rotation ticks, each row followed by its count of ticks:
The counts run from 0 to 553.
-141  129  -98  -12 -164  170  124  145  143  -60  162 -327  -33 -122  -98  203  159  100   33  -71  -35  122  278  -88  196 -181  233   -5  147   -1 -162  209  111   62 -375   71   52 -308  239 -220   70   84  -49  -32  -77  176  109  -85  -33   52  320 -207  -60   98  104   17 -169  -76  178   40 -302   77  -38   70 -169  208  259 -175 -222   50  -69  -45  -58  -98  -77 -218  236  -65  310   97  111 -318   93 -127   54 | 294
-118  -10  -52 -126 -246   10  281  -10   64  180   93 -231  -18 -152 -118  411  227  152   27  -56 -106   55   79  114  318   43  149 -285  113  -96 -262  134   54  -77 -245  161   68 -232   47  -23   99  151  218   25 -117   60  132    2  -23  292  157 -110 -319   21   82  131 -148  -71 -106   40  -18  123   87   77 -334   59  307 -369    9  161  -65  -57   66 -146  -54  -27   30 -157  187   93  -93 -289  117    9 -147 | 211
  37   32  -41   87 -181  -19  144  106  315 -138   60   69   80  -91  302  -37    3  -51  -17  -80 -147 -127  -17 -140  292 -190  255  115  244  -96  -86  -74  -54   82 -495   -4  -27  -17  211  -56 -148  127  197 -138  -19  336  290  -99   26  -11  311  -21  176 -111  166  135   59   60  104  157   90   -7   27    8 -199  229  152 -203  128   24  -40   55  -47  -28  183  -86  156   26  201   96    2 -303  153 -115  158 | 375
 104   63 -223  288  -69  176  -94   39   33   29   -3 -141 -117 -273 -139 -109   20 -240  196   10 -190   72  165  -92  -54   -7  398   35  -76   88  -83  122  367   39   22   91  162 -237   69   54   13  174 -209 -234  171  -55   31 -342 -207   49  105   78 -328    8   97 -206   73 -141  -18  379  -32  -36  135   58 -165 -162  -41 -125  -90  112  -17  -71 -221   44  166  -10  131  166  162   13  344 -206  242  109  155 | 220
 -92 -242   26   50   47  -62  -71   71  172  -15 -120  228 -114 -371  -57 -170 -152 -165   56   44 -199  108 -216 -214    1  136  176  -47  188   99   34 -396  244  153 -100   -2 -173  -85 -218  176   32  200   61  225   27  142 -140 -182 -175  157   77  191  -45  -89  211  -28  236   82  -86  345  155  -39  -73   21 -234 -250 -310 -165  227   43 -147 -105  -62   38  155 -259 -141   36 -230  120 -115   49  104  183   34 | 463
  40  139 -216  161  -54   97   54  121   59  -55  101 -365 -258 -189 -167 -156   45  -53  189 -143  -19  182  115 -137  107  -11  280 -110   -8   52  -72   24  381   63  -36  159   21 -326  128  134   63  -26 -210  -59   75  204   19 -227 -230   59  311   99 -229  180   38 -252 -120  -92   77  181  -84   -8   18  128 -141  -12  190 -171 -105  121  -91  -75 -219   88  -61 -115  148  112  -14  -33  257 -305  144   85  -31 | 218
-219 -379  -69  216 -178 -192 -243   66 -166  300   62  135  150 -319  -63  189  275  -55  114  196 -123  -53  108  -30  -91 -358  167  -40 -109  147  239   49  135  -45   23  -94  190 -314 -105  -58  209   86 -182  242  -65   58  111 -102  -69  147  106  -24 -101   -6  217   57    4  189   -4  127 -158  -21  -63   15 -170 -248  -97  -69 -184   79   59 -153  -46  -54  -55 -347   88  132   71  -45   10   39   49   -6  319 | 506
   3 -162  -85 -181  -71  341   36  155  168   89  -10  -25   53 -108  -32 -123  209   30 -146   83 -198 -119  194 -106  -69 -162  343   89  188  -23  202   96  -52   47   41 -139 -138 -133   28 -169 -150  357   92   79   -3  115 -120 -131 -243  113  109 -139 -109 -192  -99  328   54 -200 -129   92 -245  -70  -34   54 -129  118 -292   94 -162   66   -7 -117   12   49   79 -291   62   66  416  128  300    7  126  -51  179 | 444
 124   27 -221  273  -28  186   37   26  103   74  -30   19   36 -268  -95  -55   63 -223  178  -55 -152   50  282  -43  -92   21  333   28  -91   23  -86   65  320  -34   11   46   93 -149  111  103 -119  319  -20 -268  216  -72   66 -279 -230    7   45  130 -310  -32   71 -114  143  -65  -48  434  -89   55  156   67 -260  -51  -38 -128  -25   72  -93   25 -163   80  170  -36   64  205  252   42  309 -219  181   35  183 | 221
-219 -352   71   73 -241  -54  -10  150   65  314   57  190  280 -159  164  344  208  -11   60  139 -120 -192  152   40   87 -283  204 -162  -13  -63   60    6  -63 -179 -349 -127   53  -87  -34  -66  -71  134  223  140  -91   95   97  -78   86  148   45  -54  -37 -174  179  323  172  204  -81  216    8  152  -60  -44 -244  -19   18 -249   40   91   28  -65  133  -65   40 -168   40   96  137   15   -3  -92   12 -296  276 | 509
 -25   81 -223   63 -198  106   29   81  222   56   82 -242 -120 -296 -234   47   98  -25   74   10  -65  164  153 -203   95 -225  322   -1  132  -13 -172  160  128  -20 -106  234   61 -171  134 -114  111  194   -6  -58  119   76  273 -246 -104  104  239 -105 -213   52 -177   26  -93 -129   -2   46 -345  119    0   -1 -225  -56  -47  -21 -165   87   47   11 -192  -39  201 -161  164  -68  447  -24  172 -238   41   50   49 | 21
-125   10   14 -165 -170    0  277   91  204   23  222 -198 -313 -110  -99  125  121  -20 -108  -14 -170    3  -31    1  201   42  262 -111  233 -110 -269    2   92  106 -161  224  -98 -238  146  -70   59   75   24 -112 -158  157   75 -238 -130  169  257  -75 -209   28   43   -2 -100 -309  -55 -139  -13  272  130  -37 -373  -67  253 -338  121  262   46 -151 -107 -221   52    6   98 -165  124  130  -55 -119  149   67 -258 | 213
 -77 -266  -80 -197  -46  146  -29  130 -112  110   96  -68  -62   70  271  -59   44    6  -68   18  -67  -81   92 -120 -171   10  119 -116   90   29  244 -208 -114  -39 -265 -177  -79 -251 -149   29 -102   51 -114  215 -235  128 -264  -74  -67  105  131   71  -44  -63  177  -91   -5 -192 -227  149  -29 -258  113 -151 -203  193 -146 -143    9   26   87 -446  195 -182  -59 -383    5  130 -210  147  -63  132  197 -162  146 | 393
 -99  -29  -57  -38 -167  227 -105  305  252  -94  135 -318  -72  -47  262  -87  -28   89   36 -185   38   -9 -111 -343   32 -211  179 -124  201  -54  249  -81   74  -61 -382   33 -212 -309   -5  109  -35 -117  -16  206  -59  234  -30 -102  -48   86  292  148   72  -43   26  118   63  -84 -112  153  -20 -177 -145  -60  -12   93   19 -155   -3  -31 -153  -70  -12   54    3 -198  123  199 -208 -208  160 -161    9 -292   73 | 516
-311 -207 -203  120 -125   22  -61  114  -10    8   96  -42  -82 -101 -149 -194  317   34 -126  117 -123  -69 -107  -62  -39 -242  375  -76   83    1  332  127   70   39  301  -88  -12 -385   56  -42   74  161 -165   78  -47  232 -136 -240 -159  216  361  -92 -213 -152   59  243   42  -74 -100 -182  -16   81  -90   28  -94 -219  121  -83  -88  187   37  -53 -297 -134 -131 -312  121  183  145  -62  227  -50  239   34  -18 | 366
 -47 -122  -91 -132   -4  -90  183 -120  302  -77  -42   27 -217 -241  -10  -55 -301   62   10  -25 -196   23    1  -98   13  161  -72  -79  224   69 -134 -375   86  124 -264  132   -2    1 -121  -82   71  129   97  155   51  136  157 -216   13   38  212   52   88  276  157 -240  104 -124  143   86  -89   22   75 -139 -432   95 -136  -14  -50  151  279 -386   -6 -123  387 -373  -49  -39  -94  181 -188   -6  153   99  -67 | 539
-106  -90    7  323  -94 -100  -38  182  -22   34   67  156   15 -191 -145 -129  187 -246  -12   11 -152 -152  -84 -177   65   -5  451  157   86  -28  142  -60  307  356   95 -117  -47 -325   97   66   35  147 -122  -49   13  260  -24 -193 -222   51  245  -73   13 -116  287  149   74   71  161   97  136  182  -67  105  -73 -239   36 -161  119   85 -213   78 -381   -9  -67 -183   99   21   31  114  186 -103  183  300   84 | 28
-243  -61 -143  295 -103 -195  -73   85 -358    0   64   36   22 -128   29  114  197  -84   10  114  -22  -44  127 -171   37 -174  314  -31  -91  147  328  -34   46  -49 -166 -198  132 -373   76   30   64  -63 -255  147 -190  206   87   16   -7   42  250 -116  -44   94  301 -157  -21  121  117   62 -140  140   35   20  -81  -40  232  -62  -15   58  -44 -143 -155 -134 -279 -459  298  199  -65   82   31  -91  215  -25  313 | 231
-289  -33 -104  230   -6 -327   32  102  -93 -107   53  131   20  -42   87  -73  135   40 -118  128  -38 -195  102  -69   85  -35  214  -78   90  115  371    9   44  -34  -69 -150  -32 -250   62   -5  -77  136   79   58  -12  255  -34    4   43  -59  346   10  -90  -58  385    6  210  200  171   89  -69  247  -25   61  -87  152  242 -110  -24   37   23  -84 -188   51 -268 -396  223  236 -228  141  172 -122  244 -128  179 | 229
-118  -79 -104   10  -85   31   29  224  303  -78   63   -4 -112 -288 -169 -197  -57   95  -41   67 -148    7  -57 -249   73 -133  222  215  288   -2   37  -57  221  337  -53   30 -123 -132   42 -171  100  156  -29   73   81  316  176 -170 -161   41  374 -166  107  -10   47  194  -25  137  245    3 -265   58 -190   38 -184   10  -90   73 -176   70  -22   -4 -226   46   81 -381   36  -67  264   95   52 -105   37  180    7 | 104
 -72 -155  -85   38 -207 -106   82   -8   13   73   63 -317 -105  -77   52  253  242  -43   -8   27  -18   17 -150  171  103  -83  271 -195  -15  -51    8  126   95  -11   -2  102   88 -322   46  238  200  -50  -86   22 -143  233  109 -201   -5  252  245  -27 -137  113  118  -71 -163 -108  -84  -86  278   20   36   -4 -306 -111  354 -327  -11  305  -14 -157   27 -107 -163  -76   91  180   63 -164    8  -27  262  -99 -133 | 14
 248 -319   -9  -22   28 -131   62 -160  -56  140 -189    9 -143 -325 -181  102  -90  -36  132 -100 -248   19 -142  -99  -76  275  214  -92   53  113   36 -265  160  211   54  172  -50 -204 -207  331   99   68   31  180   88   47  -38 -247 -102   72  -25   53  -75  253   81 -265   88    8   35  192  153  -15  106   55 -423 -130  -78 -147   16  242  -18 -331  -26  184   51 -156 -163  103  -85   28   18  103  209  299   80 | 2
 -10 -103 -144 -135   53  144   68  172  102  -41  -47   13   85  -59   -8 -108  251  151 -256  266  -65   67  130    3    8 -151  405   36  185   -3  235  178 -104  -27  -20 -168 -131 -195  -31   35 -107  258  228   36    3  321  -57   52 -249  189  245 -150  -74 -351   44  377  -38   24  -85  109  -40 -176 -109   61 -118  101  -59  -76 -140   13 -268   52   90  122 -191 -283   86   79  318  205  182  -45  141  -58  169 | 446
 125    1 -133   97 -155   73   81  100  -12  180  142   30  -91 -180  -26  129  134 -249  209  -25 -203  -87  400   26 -125   69  320  109 -138  -34 -221   77  226  113 -303  -10   44 -116  114  -76 -113  238  -90 -314   75   -5   26 -249 -169 -137    4  -74  -21  134  177 -138   -1  -60   76  461  -93   60  161   46 -341  169   22 -111  -42   36   37  -90 -115  -44   63  -24  258   32  183  208  231 -167  249  -45  287 | 495
-225 -188   69  228 -176 -262   51 -100  -38   27  137  -22   96 -102  135  301   78   26  214  -52 -112 -106   -6  233   47  -50   40 -139 -118   40  -26 -159  225   96 -207  -35  129 -267   84   81  145  -50   45   37  -46  186  161  -74   93  -49  204  -53   81  270  419 -117  -25  227  156  267   71  131  -32  117 -258  111  326 -313  -89  181   -3 -180  -55   14  -55 -229  150  144 -149  -33   21 -219  282  -85   99 | 153
 -43 -335  118    1 -217   64  148  -46    7  189  -45  126  249 -156  126  280   86  -15  -63   -8 -304 -222  134  -24  -55   25  383  -55   14   -1   41  135 -137   11  139   41   31 -216  -24   30  -86  337  298  -45   62  -60 -127 -279   30  104  -71  -68 -237  -42   35  115  304  -11  -62   49   61  287   99   41 -339 -102   25 -176  110  239  -48 -176 -153   69   45 -105  -39   52  261   66  271  -19  236    3  189 | 87
  35  -71 -178  242 -138   97    9   67  209 -257  -14 -237   75  -34  256 -278   20   45  162  -71  -10   -5 -185 -150  136 -196  225   61  110  -76  192 -258  170    3 -233 -104   59 -187   14   99 -118   47   24  -23  -59  365  120  -84 -105  115  396   81  147 -110  147   54 -103   57 -115  167  188 -437  -58    0  -70   91  186  -66  -76   44 -127   33  -63   28   70 -312  -48  284   17 -214  109 -306  231  -40  140 | 178
 269 -139 -125 -195  -14  185  238  -89  211  155  -99    6 -171 -222  -68 -182  141   65   50   18 -233   53  131   53   38  195  187    3  117  -28 -208  -30   55  -47 -158   81   55   75  -85    3 -191  387  209 -126   72   93   29 -253 -271  250   51  -30 -153  -85  -35  -29  -37 -215 -195  188  -30 -311  215 -106 -350   97 -173  -65   12  139  -42 -128   79   36  316  -89 -172  -32  297  228   88  -41  172  155  -31 | 61
-179 -146 -151 -150   29    4  197 -111  340 -106  -25   95 -177 -242    8 -121 -309   53  -22  -41 -206   61   16  -52  -24   93 -108 -111  190  136  -42 -350  129  -54 -172  134  -91  -35  -16   -9   17  203  107  187   49  140   74 -197   21  -74  207   69   24  217  173 -213  206 -128   88  192  -77   31   19  -67 -350  240 -166 -103  -92   56  197 -250   31  -49  306 -411   37   30 -175  273 -143  -49  109   54  -54 | 540
-153  -37 -145   84 -248  209   87  -21  380   -3  127 -402   -2  -82   53   89   60   38  279 -186 -164  -47   54  172   75 -234   28 -196  -21 -126  -45   -7  249 -110 -140   76   49 -268  145  -41   -4   93   71 -113  103   76  102 -239   32  -24  255   90  -68  136   52   25   34  -83  -69  216  -31  -14 -134   50 -250   81  186 -207 -174  166   64  -33 -127   42  195 -151   68  171  124 -259  295 -368  217 -242   35 | 18
-103  -74 -105  204 -128 -156  163  -46 -215  215  119    7   -9 -231 -126  283  135 -102  251   66 -151   63  188    5  121   67  133 -125  -35  108 -198 -131  236  -80 -372   40  296 -133  -14 -107   82  127  -43  -57  -96  -74  180  -53  -92  152   32  -90 -271   73  260 -284 -189   84  -42  175 -137   15  253  -57 -171 -106  119 -269   73   91   45 -110   13 -244  146 -172   20    9   -7  154 -286 -237   81  199   76 | 72
-175 -171    9    5 -287  195   70  249   50  304   98   35   97  -70  139   22  425   82  -39  -12 -135 -289  295  -74   73 -224  323  -28   33 -101  183  145  -89  -19 -171 -155  -70 -200    9 -299 -188  268   42   11  -22   41 -147 -115 -137   37   71  -64 -103 -321   47  313   84  -62 -216   82 -112  -26   23  -23  -70   43  -60  -74   67   71   -6  -65  -35  -60  -55  -89   92   35  285    0  312  -14   98 -212  167 | 170
  85  -34 -277   84  171  100  -34  -46  163  -92  -50  -56  -85 -135   89 -264   45 -143  100  200  -91  163   34   12  -88   97  197   72   72   50  -35 -197  131 -174 -229  -69  101   30  -44  127  -83  156  -66  -70  -68  199  133 -168 -277  177  131  119 -128 -181  157 -175 -172 -159 -303  310   81 -528  148  -65 -204    7 -146 -148  -35  -46   61  -84  186  -41  218 -240  -14  157    3  245 -144 -136  144   36  106 | 259
 -98 -157  -54   14 -168  165   -6  111   47  110  195 -222 -170 -142  108  184   53 -228  238 -268 -159  -16  175   31 -153  -92  172 -199 -128   29   11  -42  262   60 -105   78 -180 -371    0  156  125  -55 -246   17  -49  -28 -199 -267  -71   -9    5  206 -123  221  168 -167  117 -124 -110  424   32  188   18   93 -282   66    0 -321   50  116  159 -231  -84  -22  -70 -144  233  160 -121 -103  175    0  124 -274  125 | 355
  19  124 -373   60   70  -64   30  -54   19  -63  -17   60 -210 -102    4 -240   -3 -100  -31   34  -38   92  347   -3  -20   42  249 -178   20  173   82  -11  179 -207  -60  -35   53  -72   80   -1 -133  243   -5  -94  182   53   91 -169 -166  -44  175  135 -404   91  120 -320  158 -155   25  302 -180  105  202  -69 -248  188   88   -2  -64   46   72 -161 -139   10  106 -329  222  255  -79  247  191 -131  284  -66  128 | 419
-417  -60 -176  228 -112  174  -58  176   93    9  157  -61  174    9   74 -146  262 -105  -15  186 -139 -141   48   68  -63 -243  252  -25   11  -80  248  202  161  -72   75 -259    0 -287   90  -63 -113  268 -131  -50 -110  134  -86 -235  -96  124  251  -38 -238 -340  192  259   94   30 -158  148   14  -47  -24   23   40 -148  108 -224  -54   30   52   51  -96  -72 -121 -298   19  250   43   -2  151 -198  198 -179  114 | 368
  36  -78    7   33  -68  -13   54   76 -161   95   35  -40  -42 -180  146  275  -51 -210   96 -112 -147   86   67 -118   34  288  266 -299   -8   42  -64 -164   74  -55 -372   27  -97 -262 -114  279  -38   49  104   49  -99  -57  -98  -25    0   92 -102  183 -217  -28  304 -215  142  -26 -181  447  220  119  216   79 -310  -21   91 -475  355    6 -117 -158   93  -58  -61   -4    8   79 -338  155  -87  -55  100  -75  130 | 273
